Read these off the matrix that follows. Rows and columns are numbered from 0.
1) The entry at row 0, column 2?
2) The entry directly below 27?
3) The entry directly below the centre entry?
4) The entry just right of -43?
5) The entry at row 2, column 2?
6) The top entry of the column that holds the smallest entry?
7) The entry just right of the smallest entry?
8) The entry in row 1 and column 0?
-11 33 -6 -2 -30 45 -27 9 -14 -27 17 46 1 35 4
16 -27 -34 35 14 -10 -19 5 30 47 22 3 7 29 7
43 19 -43 -10 16 10 0 17 18 23 16 -39 -2 14 48
1 -2 6 -12 22 12 -21 45 -19 53 49 -14 15 15 -14
40 -6 55 -29 21 -25 6 12 12 -46 29 -29 1 23 -45
37 -16 -12 14 -13 35 -6 56 -6 -48 18 8 -5 -45 4
17 -2 10 33 14 -17 -35 29 4 -55 30 8 -5 24 15
-4 9 -18 22 17 48 -36 -32 -28 7 13 -5 20 62 37
12 12 -32 10 4 -26 -42 3 2 2 25 0 4 1 27
24 41 -32 0 50 19 14 -22 13 -19 40 28 -3 63 8
49 16 -17 -18 28 -20 7 16 -15 41 70 -32 -1 -12 -20
1) -6
2) 8
3) 29
4) -10
5) -43
6) -27
7) 30
8) 16

A =
[  33.1   45.7 -125.9   88.9   10.9  105.7   81.4   89.9   -7.4   98.1
   54.1  152.4   69.3]
Give the entry just left of 105.7.
A: 10.9
Give the maximum.
A: 152.4
The entry just left of the smallest entry is 45.7
Give the entry just left of the centre entry.
A: 105.7

[[-8.16, -14.56, -11.02, 9.06, -3.81, -14.07, 20.97], [-9.91, -22.16, -7.96, -3.11, 4.71, 0.63, -1.41], [-6.85, -5.24, -11.65, -4.94, -7.33, -7.56, 4.88], [-10.55, 0.39, -2.37, -5.76, -10.88, -8.96, -9.76], [-5.69, -3.64, -4.56, -5.47, -2.29, -6.10, -2.17], [-14.20, -2.21, 1.63, 2.49, -7.19, 0.89, -3.08], [-8.64, -0.99, 1.97, -3.86, -12.66, -9.90, 10.71], [-5.38, 0.27, -12.15, -14.56, -6.91, -2.67, 2.53]]
Which number is the entry just left of -4.94?
A: -11.65
Which number is the entry just left of -9.90?
A: -12.66
Which number is the entry just left of -12.66?
A: -3.86
The minimum -> -22.16
Which number is the entry just left of -3.11?
A: -7.96
The entry just left of 1.97: -0.99
The third entry in reading order -> -11.02
Which number is the third largest entry?
A: 9.06
Which number is the second entry in reading order?
A: -14.56
The first entry in reading order: -8.16
The entry just left of 0.39 is -10.55
The second largest entry -> 10.71
The entry just left of -3.64 is -5.69

Questions about the matrix below. Indices start at 0.
1) Which number is the entry at row 2, column 1?
2) Which number is the entry just left of 570?
3) Which number is the entry just left of the smallest entry?
4) Which number is the entry just left of 369?
5) Which number is the entry just right of 581?
6) Which number is the entry just right of the largest entry?
7) Which number is the entry in the top-left corner?
8) Which number is the entry just left of 306?
[[601  87 369 570 360 422 660 412]
 [500 406 904  48 663 725 373 258]
 [283 397 379 581 405 442 306 381]]
1) 397
2) 369
3) 904
4) 87
5) 405
6) 48
7) 601
8) 442
